Each named move below is a turn or a mirror, shown by a few rows before and after it. Which moves, in which order, take the first row of each later pair to the second? The first pair is answered.
Relol:
[-14 -38  -1 -38 -22 -19   9  21  36  -5  13] |-> [-20 -16  16  47   1  16 -11 -25   4 -10  37]
[ -7  -3  -6   1   9 -18  -5  -3  -2 -10 -15] |-> [ -5  -3  -5   7  14 -14  -9  -7  -2  -7 -12]
[-36   6 -38  16 -10   3   7  -9  19 -13 -20] |-> [-36   8 -41  17 -10   3   7  -8  19 -15 -23]
[  2 -19  14  41  -2 -13   3 -11  14 -11  28] |-> [  6 -33   1  -2 -13 -27   9   9  32 -11  14]
bipon:
[ 14  22  13  -6  12   2   7   4  -9 -15 -13] |-> [ 14  22  15  -4  12   0   8   0  -6 -19 -12]
[ -7 -22  19  18   1   6   9  -9  11  -6  -5] |-> [-14 -23  12   3  -1   1  13   2  15  -3 -17]
[  5   1   8 -12   7 -14   8  14  -9  16  -8] |-> [ -2  13 -13  -3 -15  11  -4 -13   2 -10 -15]
Sadu:
[-22  24 -44   2 -17  24   4  -9   0 -26 -38] |-> [-45 -17 -46  16  -9 -14  20   7  16 -10 -13]
[  7 -29 -20  24 -17  17   5 -15   7  -4  26] |-> [ 17 -11 -17  19 -22  34  -9 -21  -1 -13  16]
[-4 -7  4 -5 -9  2 -1  5  6 -3  5] |-> [ 1  0  5 -4 -8  7 -2  5  3 -1 -1]
[ -9 -16  -4 -42   7 -21   4  29   5   3 -11] |-> [  6   6  -3 -51   4   2  -7  24  -6 -10 -25]
fuso:
[ 19 -22  27  -3  -8 -12  -5  18 -16  22  16] |-> [ 24  -8   9  -7 -35  22 -21  -1 -11  -8  12]
[-16  39  -7  17   7   6  -2  -2 -13  -2 -26] |-> [-16  34  -1  11  14  -4   8   9 -13  12 -30]
[-35  25 -17  64  12  10   3 -17   1 -18  17] |-> [ -4  18   4 -31  24 -36  32  51  -1  19  -8]
[ 17  -9  10   2   1  12   2  -4  -2   7 -19] |-> [ 11 -15   5  10   2  19  -1  -7   0   8 -17]

(2 to 4 moves a pair)
[-22 -50  -6  32  -5 -22 -15   3  10  22  46] |-> [ 26  31  13 -37  11 -10 -17  31 -26  31 -29] : Sadu then fuso then Relol then Sadu
[-23   2 -31  43  -1  27 -26 -38   6 -13  30] |-> [-26 -39 -37   5  -9  -5  -9  -8  34   0  51] : fuso then fuso then Relol then Sadu
[ -9  16  21  37   4   8  -7 -27 -16   9  -6] |-> [ 14  33  27  -5 -12  18 -12 -11 -19   4 -22] : fuso then Relol then fuso
[-10  35  -6  31  27  12 -22 -21 -30  -9 -13] |-> [-38   0 -40  34  10  -5 -16 -17   0 -20  -1] : Relol then fuso then Sadu
[ -3  39 -34  10 -27  17 -27 -31   9 -25 -26] |-> [ 10  10  21  -6  26 -50  15  28 -13  46  -5] : bipon then bipon then bipon then bipon
